In the rows, zero is written as 128.
Each path is a new rotation, seen through one point. The rows after it are directions, each followed by how far the rotation turns it, in deg/step (0 if it stays put).
Each turn is a multiple of 5 degrees from 10 to 175, or 0.
Each row of a path follows its step; steps can be skipped.
Rotation 1:
step 0: [121 118 123 126 123 121 120 135 115 120 130 124 127 127 117 125 127 125
 128 130 117 127 127 134 125 135 137 113 139 121 127 133 140 127 131 116
 140 119 123 129 127]
step 3: [143 134 123 128 141 132 131 133 136 118 126 135 124 129 128 134 126 123
 125 128 120 132 133 135 120 138 122 126 129 135 110 134 129 134 119 116
 124 128 127 137 133]
step 4: [117 124 117 129 136 124 130 138 140 124 123 127 124 138 122 131 123 140
 135 129 119 139 130 131 127 131 132 134 130 131 115 133 129 134 123 125
 121 122 122 115 139]
step 6: [130 124 132 138 117 114 122 133 116 115 143 130 129 117 128 123 123 137
 128 132 119 125 140 128 134 131 135 129 138 126 124 130 125 135 120 124
 131 128 121 123 130]
step 7: [134 115 121 125 127 122 112 138 131 132 143 130 131 115 137 125 124 132
 138 123 127 130 130 138 118 127 128 120 132 126 124 119 132 136 127 131
 131 140 123 132 132]
step 9: [137 137 135 133 123 129 136 135 137 119 124 132 114 126 134 128 126 125
 136 122 126 135 123 133 127 137 130 118 113 131 124 130 125 139 118 124
 123 139 131 121 138]
step 12: [129 125 135 125 121 111 126 126 126 125 131 119 132 127 127 114 119 137
 124 115 119 117 136 122 122 123 137 118 130 122 121 128 127 127 124 140
 126 125 124 122 138]
step 13: [134 134 120 119 119 129 127 127 118 125 142 120 132 119 141 124 134 120
 129 116 118 127 130 133 109 131 128 121 133 130 121 133 129 131 125 133
 135 126 129 133 135]
step 16: [126 139 124 143 125 116 130 113 132 119 125 139 124 131 125 131 126 131
 129 130 122 136 135 119 120 136 124 123 125 141 128 124 122 125 121 128
 135 117 120 126 134]
step 21: [137 127 117 127 119 127 119 128 123 125 125 134 116 127 123 141 128 119
 128 133 126 129 125 137 117 135 138 129 117 132 134 114 117 117 127 121
 123 127 128 127 133]
[129 128 129 130 126 127 130 128 127 130 125 128 124 126 124 126 131 130
 128 129 131 128 127 133 127 127 128 124 126 125 129 128 130 127 129 128
 129 131 128 129 127]
35
[127 123 129 125 127 128 130 126 132 131 127 127 127 130 129 128 128 127
 129 129 126 126 128 126 127 131 128 125 131 126 127 124 131 130 132 131
 128 129 129 131 129]
140
[129 131 130 130 129 129 128 126 134 127 130 131 128 130 127 128 131 129
 125 130 130 126 124 129 129 127 128 126 128 131 125 127 129 130 130 128
 125 125 129 126 130]
55
[127 128 125 130 127 124 132 124 129 128 127 129 128 128 130 127 129 123
 127 126 127 124 127 131 126 126 129 130 126 131 131 127 127 127 128 131
 128 129 128 127 128]
10
[129 128 127 128 130 132 127 129 129 125 128 124 129 123 132 126 134 127
 129 128 127 126 129 128 129 127 129 125 128 128 127 124 125 127 129 127
 128 129 125 128 126]
60
Rotation 2:
step 0: [127 123 140 138 132 129 143 134 125 127 124 122 121 138 128 123 125 123
 127 127 131 126 136 127 134 129 117 121 126 131 124 118 136 131 133 139
 130 137 133 126 134]
step 1: [122 118 130 115 128 125 129 133 133 127 120 122 144 125 129 135 124 122
 136 132 125 136 129 114 131 132 125 123 138 121 132 121 123 123 124 134
 125 131 128 132 135]
step 4: [120 133 134 127 130 115 133 123 128 118 130 129 134 117 126 134 116 131
 132 125 125 124 127 119 131 132 128 119 134 124 120 132 127 124 129 140
 121 123 119 121 120]
step 5: [127 137 132 123 122 128 127 131 130 131 125 133 129 123 124 127 132 115
 131 120 121 128 123 131 110 126 126 132 129 134 117 127 124 115 135 134
 135 135 132 132 121]
step 6: [129 124 134 128 129 135 133 128 132 129 119 142 125 125 133 133 132 133
 122 137 137 127 120 131 131 128 126 139 124 139 125 127 131 132 129 129
 136 132 135 142 141]
step 11: [125 128 124 135 135 124 133 117 130 131 135 126 132 137 135 123 124 120
 138 117 133 128 131 140 128 129 127 128 135 140 130 122 129 128 132 128
 143 136 129 123 121]
step 17: [121 131 110 127 130 129 137 129 133 132 124 134 115 125 131 133 130 125
 120 119 121 127 118 119 131 132 121 138 134 134 127 123 133 131 127 126
 138 128 130 126 127]
step 20: [125 130 121 125 124 125 131 129 130 135 120 118 131 127 134 138 126 121
 127 145 118 131 120 126 131 126 120 123 139 129 129 117 127 120 129 122
 136 123 134 132 135]
step 22: [130 115 134 127 129 134 133 124 125 125 133 127 122 121 124 128 126 128
 133 117 125 129 135 134 140 128 128 126 121 132 128 129 127 133 144 142
 129 133 126 116 125]
step 24: [126 137 132 128 126 134 125 125 123 123 118 137 126 131 123 132 132 123
 137 130 131 129 124 136 116 126 133 136 135 131 117 128 127 115 112 130
 125 124 124 137 130]
[130 130 127 122 128 129 129 130 129 129 126 127 128 124 126 126 132 128
 127 131 130 129 126 130 127 126 127 130 130 126 126 127 126 126 130 125
 127 125 132 129 127]
100
[127 127 128 128 129 129 128 130 131 125 128 131 130 130 129 131 128 131
 132 129 130 128 129 127 131 125 128 131 126 124 127 128 126 125 124 131
 125 127 127 128 126]
125
[126 126 130 130 129 131 127 129 127 128 123 125 132 130 130 127 129 129
 125 127 126 132 130 129 127 129 124 130 130 129 129 130 129 128 125 128
 125 127 130 131 129]
60
[126 126 128 130 130 128 132 133 126 128 127 129 129 127 130 128 129 130
 127 128 128 130 125 126 129 125 130 126 129 130 133 127 127 129 130 129
 132 125 126 130 127]
130
[128 127 123 126 130 127 131 131 128 129 130 125 128 132 129 125 129 124
 126 125 131 129 127 125 128 130 128 126 124 126 128 127 129 128 124 126
 127 127 130 126 129]
20
Rotation 3:
step 1: [131 138 135 117 128 130 119 121 131 126 133 127 131 123 130 128 136 124
 133 134 151 115 132 127 133 134 128 131 131 127 129 121 123 137 123 121
 122 131 128 129 133]
step 2: [136 122 125 132 143 126 128 119 124 136 141 128 125 133 132 128 122 128
 131 127 134 129 121 138 134 140 127 129 120 120 124 117 127 136 131 130
 136 129 134 128 138]
step 9: [122 125 133 115 131 124 133 126 133 119 122 123 125 126 136 130 128 132
 129 122 133 109 126 130 135 135 122 127 126 112 133 123 130 132 128 128
 115 125 121 130 127]
step 15: [126 129 118 129 124 120 131 111 127 131 125 127 127 126 125 126 132 133
 122 121 124 127 126 123 124 127 131 118 126 112 131 114 125 132 130 133
 119 130 119 142 128]
step 17: [125 131 125 120 131 123 132 139 126 124 128 111 122 132 139 135 128 127
 133 130 127 118 125 134 110 128 120 124 129 124 130 126 134 126 128 134
 127 117 121 134 131]
step 21: [133 132 121 135 124 115 137 118 125 130 133 126 116 130 126 121 125 140
 137 122 128 127 126 134 137 127 135 120 136 115 128 133 135 128 136 124
 129 134 133 129 130]
step 22: [127 129 127 130 117 132 122 118 130 123 133 125 133 127 134 123 122 131
 122 125 128 109 143 127 130 120 134 128 126 127 135 128 122 127 137 115
 133 123 132 122 132]
step 23: [122 133 121 121 127 122 123 122 126 134 133 126 131 129 132 134 120 129
 123 120 132 127 125 143 112 127 139 122 130 123 132 120 122 124 126 131
 134 123 135 142 130]
step 26: [142 133 123 125 132 125 126 129 139 131 139 128 121 133 132 129 133 119
 126 134 130 127 130 118 125 136 126 119 132 129 124 122 120 118 117 125
 125 112 128 130 120]
step 27: [140 123 127 117 129 129 143 130 129 123 145 135 122 127 120 124 134 133
 132 130 134 127 136 133 125 130 128 129 131 115 131 124 139 128 131 136
 123 132 127 125 125]
[127 131 128 127 128 130 130 127 124 130 126 126 126 126 127 128 124 128
 129 129 131 127 134 125 129 128 130 130 129 132 128 128 123 129 129 130
 129 129 125 127 130]
120
[133 127 131 128 129 129 133 129 126 126 126 127 128 129 127 128 129 127
 128 129 128 128 129 124 125 127 128 127 125 127 131 131 131 125 127 132
 125 125 125 129 127]
35
[130 127 126 129 124 129 128 128 123 130 127 130 131 126 126 130 130 126
 127 126 129 128 123 126 129 131 126 126 129 129 127 127 127 129 129 129
 128 129 127 129 134]
80
[125 129 131 130 129 131 126 127 129 127 124 127 129 131 129 125 127 126
 130 129 130 129 126 127 129 134 126 131 124 126 127 126 130 131 128 129
 128 131 127 128 125]
10
[127 131 125 126 129 128 126 128 126 126 127 132 124 124 129 129 127 128
 129 126 129 128 124 126 129 129 128 128 131 125 129 130 126 127 127 130
 126 128 128 130 122]
125
[128 127 127 127 125 131 125 125 127 128 125 125 129 130 124 125 126 131
 130 123 127 130 129 128 128 126 129 126 129 129 132 129 129 127 128 127
 128 128 131 130 126]
45
[132 126 131 127 128 127 126 122 133 128 129 127 125 125 128 128 126 127
 129 128 129 130 126 129 129 127 124 130 129 132 125 128 128 128 127 131
 128 129 126 129 129]
60
Rotation 4:
step 3: [137 137 127 114 126 126 140 129 124 125 132 121 123 135 127 123 132 130
 139 135 112 127 125 137 124 132 131 128 133 127 133 129 129 113 133 134
 129 138 126 120 130]
step 5: [133 143 130 126 119 144 129 131 126 129 133 122 124 131 129 122 138 139
 132 143 136 129 128 131 124 127 124 117 124 127 138 120 129 123 131 130
 130 119 130 130 122]
step 6: [128 126 124 126 132 121 135 131 128 128 119 120 126 128 128 132 126 129
 124 142 134 130 126 125 131 139 128 128 108 135 140 136 122 131 130 130
 132 121 129 131 112]
step 9: [129 135 124 120 126 131 130 117 125 129 125 125 116 137 140 131 131 131
 126 145 127 127 123 134 127 111 125 128 128 125 133 118 127 134 134 130
 127 124 126 132 140]
step 11: [133 132 125 125 129 128 135 134 118 143 136 124 125 123 127 136 123 121
 122 141 129 127 119 127 123 119 130 128 118 115 129 128 122 133 136 133
 136 131 128 130 118]
step 15: [128 130 133 110 136 120 134 123 124 121 125 120 137 126 129 138 130 122
 129 140 127 128 123 130 122 120 126 119 127 124 124 134 125 129 133 139
 124 137 137 126 120]
step 17: [133 138 124 135 119 131 138 123 128 126 135 121 136 125 129 129 133 130
 123 146 131 137 125 122 121 129 124 130 124 139 127 141 124 123 133 127
 128 131 140 125 130]
step 22: [125 138 120 122 135 125 144 131 127 131 117 129 125 138 131 124 134 135
 123 144 135 134 122 125 136 125 124 131 119 124 137 132 128 128 129 125
 134 129 132 132 127]
step 23: [127 135 132 127 119 136 129 131 123 121 132 126 118 134 123 127 133 125
 132 135 137 130 129 136 120 128 134 120 118 131 139 125 125 126 143 128
 138 132 128 138 115]
step 24: [129 133 132 117 120 125 128 132 125 136 125 123 129 123 127 136 121 135
 121 137 125 140 125 124 132 134 129 128 117 128 137 139 135 132 128 139
 130 130 118 128 113]
[128 130 130 128 128 128 127 124 127 129 122 128 126 131 130 131 128 127
 130 125 122 130 130 128 125 128 130 127 129 128 128 127 130 128 128 131
 125 128 127 124 129]
65
[125 124 125 129 127 127 129 127 129 125 125 131 126 127 130 130 126 130
 129 130 127 129 128 130 125 126 125 129 127 131 125 129 128 126 134 127
 129 128 130 129 129]
135
[128 127 129 134 126 132 128 130 126 131 128 128 127 126 128 129 128 129
 126 127 126 131 127 126 126 131 128 126 124 131 127 129 128 129 128 127
 129 125 126 128 123]
60
[128 126 129 127 128 124 126 132 130 126 130 128 128 129 128 128 133 125
 127 126 125 131 128 127 126 126 129 128 127 124 126 128 129 127 130 128
 131 131 125 128 125]
90
[126 132 131 129 129 130 129 126 128 125 127 129 129 130 123 125 130 130
 129 130 125 127 129 129 131 131 128 129 128 127 127 133 131 126 130 125
 127 127 127 128 126]
20
[129 127 127 129 128 124 129 128 126 130 124 124 130 128 127 128 126 129
 128 129 128 127 127 122 129 124 126 129 127 128 128 130 129 131 128 126
 124 132 128 130 125]
160
Rotation 5:
step 0: [130 133 115 120 129 119 125 121 137 129 132 132 130 136 125 122 127 124
 130 134 125 132 137 126 114 140 125 121 123 133 132 117 128 119 127 129
 126 137 127 123 132]
step 2: [133 128 129 129 134 134 126 134 125 129 130 121 129 126 122 139 129 133
 107 120 134 132 133 125 122 130 128 122 144 138 132 131 130 125 130 131
 132 125 119 133 132]
step 7: [120 129 141 120 134 136 129 136 125 125 130 129 130 125 121 137 120 126
 138 135 124 129 128 136 137 127 132 132 128 131 119 127 133 133 134 120
 121 127 140 137 127]
step 11: [125 126 117 132 126 113 131 123 130 135 124 135 120 122 129 124 126 130
 117 139 127 126 118 134 127 130 130 132 136 130 128 126 136 119 125 131
 125 120 140 132 132]
step 12: [129 129 121 137 130 120 133 125 129 139 128 136 125 125 128 136 124 130
 129 127 111 128 123 112 134 124 121 129 119 120 120 127 119 130 124 124
 125 130 124 129 131]
step 13: [128 132 133 137 120 122 121 133 129 136 124 127 135 127 137 133 129 139
 133 121 116 130 130 137 127 137 125 122 134 124 131 132 126 129 137 138
 135 129 118 126 135]
step 15: [123 124 126 121 141 128 132 133 129 128 130 124 138 122 120 124 125 128
 133 127 112 124 125 110 131 122 126 126 124 135 119 127 122 127 129 133
 135 132 131 131 136]
step 23: [120 120 132 120 129 132 132 134 129 131 127 127 117 127 119 127 135 135
 123 125 122 116 115 128 136 117 125 132 116 127 135 138 129 130 128 123
 128 127 129 125 121]
step 25: [122 133 132 136 126 129 118 128 132 132 122 138 121 138 126 131 126 132
 145 133 131 130 130 131 121 128 135 129 126 125 118 127 133 124 118 131
 122 129 137 119 120]
step 27: [121 132 127 145 129 123 131 127 131 122 131 119 125 124 131 127 114 127
 115 139 124 119 136 127 127 133 134 129 129 129 134 124 123 130 127 135
 132 131 123 122 123]
[129 132 128 128 124 128 129 127 122 131 127 128 127 126 129 128 129 129
 122 127 127 131 127 126 126 128 126 128 128 125 128 127 126 125 130 127
 129 127 130 127 128]
40
[127 129 127 126 126 130 127 127 130 127 131 130 128 125 132 128 127 129
 125 125 125 125 128 127 128 129 128 128 126 126 129 128 125 130 126 131
 121 128 125 127 126]
95
[126 126 128 126 129 126 129 126 127 131 128 131 131 130 130 129 127 128
 126 129 125 130 129 129 129 128 130 125 128 129 126 128 129 128 129 126
 126 123 125 133 133]
10
[127 129 130 128 132 129 130 127 126 127 128 130 126 126 129 127 129 127
 130 130 131 128 128 131 129 126 122 126 128 128 130 131 129 129 130 127
 123 125 128 125 127]
25
[127 128 126 126 129 128 123 130 127 131 129 129 133 128 128 131 128 128
 129 130 128 130 128 130 125 130 127 133 124 124 130 129 129 130 129 126
 129 128 128 125 128]
115
[125 129 131 128 130 125 127 127 124 131 127 127 128 128 133 129 127 129
 131 125 129 128 131 130 128 128 129 127 128 128 128 126 128 129 128 128
 127 135 131 130 126]
120
Rotation 6:
step 2: [119 123 129 117 128 133 145 128 137 140 131 126 126 122 133 139 137 133
 133 118 129 137 118 125 122 119 121 122 130 128 133 129 125 129 134 126
 131 134 131 130 139]
step 3: [127 129 133 127 139 139 134 136 132 135 121 116 116 133 142 130 133 131
 133 128 124 126 120 117 117 119 126 120 122 125 131 127 117 124 128 128
 123 128 135 122 132]
step 4: [124 125 128 118 129 136 136 126 132 140 119 126 125 139 130 118 135 143
 138 138 127 123 123 124 133 120 133 125 121 130 140 126 132 129 120 127
 121 132 129 120 134]
step 6: [125 122 128 116 134 129 132 126 133 127 127 135 127 118 131 135 125 130
 126 136 119 125 131 126 117 122 125 126 132 135 142 129 126 119 113 127
 120 122 130 117 144]
step 7: [130 122 125 113 131 124 133 133 127 134 114 123 125 123 134 128 126 143
 119 129 129 132 134 134 124 125 118 123 140 124 135 128 117 120 117 137
 120 127 132 124 125]
step 10: [123 121 120 118 124 136 133 125 127 126 123 128 135 127 123 128 124 137
 143 134 117 124 140 129 115 125 121 124 143 128 124 121 133 123 132 123
 121 137 126 129 126]
step 12: [120 133 115 128 129 139 141 131 130 134 138 113 129 121 134 142 131 135
 129 142 120 137 126 129 119 126 127 121 126 128 130 129 126 121 130 128
 126 129 136 125 123]
step 13: [125 131 121 126 126 127 147 130 132 127 126 118 129 129 131 122 140 138
 140 127 121 134 124 129 118 123 137 115 120 128 124 125 125 128 119 139
 123 137 129 130 122]
step 17: [137 129 116 120 141 115 142 139 128 139 124 123 117 127 124 126 129 134
 129 132 121 122 125 124 128 129 123 117 127 133 133 135 123 124 125 127
 132 125 122 120 133]
step 20: [129 120 129 117 135 135 133 123 135 139 126 126 121 137 136 123 119 132
 123 129 121 120 137 120 111 119 125 125 135 121 125 131 128 123 136 127
 127 127 131 121 134]
[131 129 128 125 130 127 129 129 128 128 125 127 126 132 129 124 128 132
 129 127 127 128 129 127 126 131 130 131 132 129 126 129 129 131 127 129
 125 127 125 126 126]
110
[127 129 129 129 127 131 133 128 132 129 126 127 125 129 127 131 130 125
 130 128 130 130 125 128 126 128 134 131 129 127 128 127 129 127 128 126
 128 129 129 128 124]
35
[129 125 128 129 129 129 127 130 130 128 133 127 129 129 128 129 127 132
 128 128 129 130 126 125 126 126 128 128 126 125 125 126 130 132 132 126
 124 132 129 125 128]
40
[128 130 128 131 130 127 128 127 130 128 128 124 126 128 127 131 128 125
 124 130 127 124 131 123 127 130 128 129 125 129 128 130 129 128 127 126
 127 125 128 123 130]
130
[127 131 127 132 127 130 130 133 129 127 127 129 125 130 128 125 129 131
 125 130 129 131 128 128 132 128 129 123 128 128 127 130 127 127 128 127
 129 126 131 127 127]
80
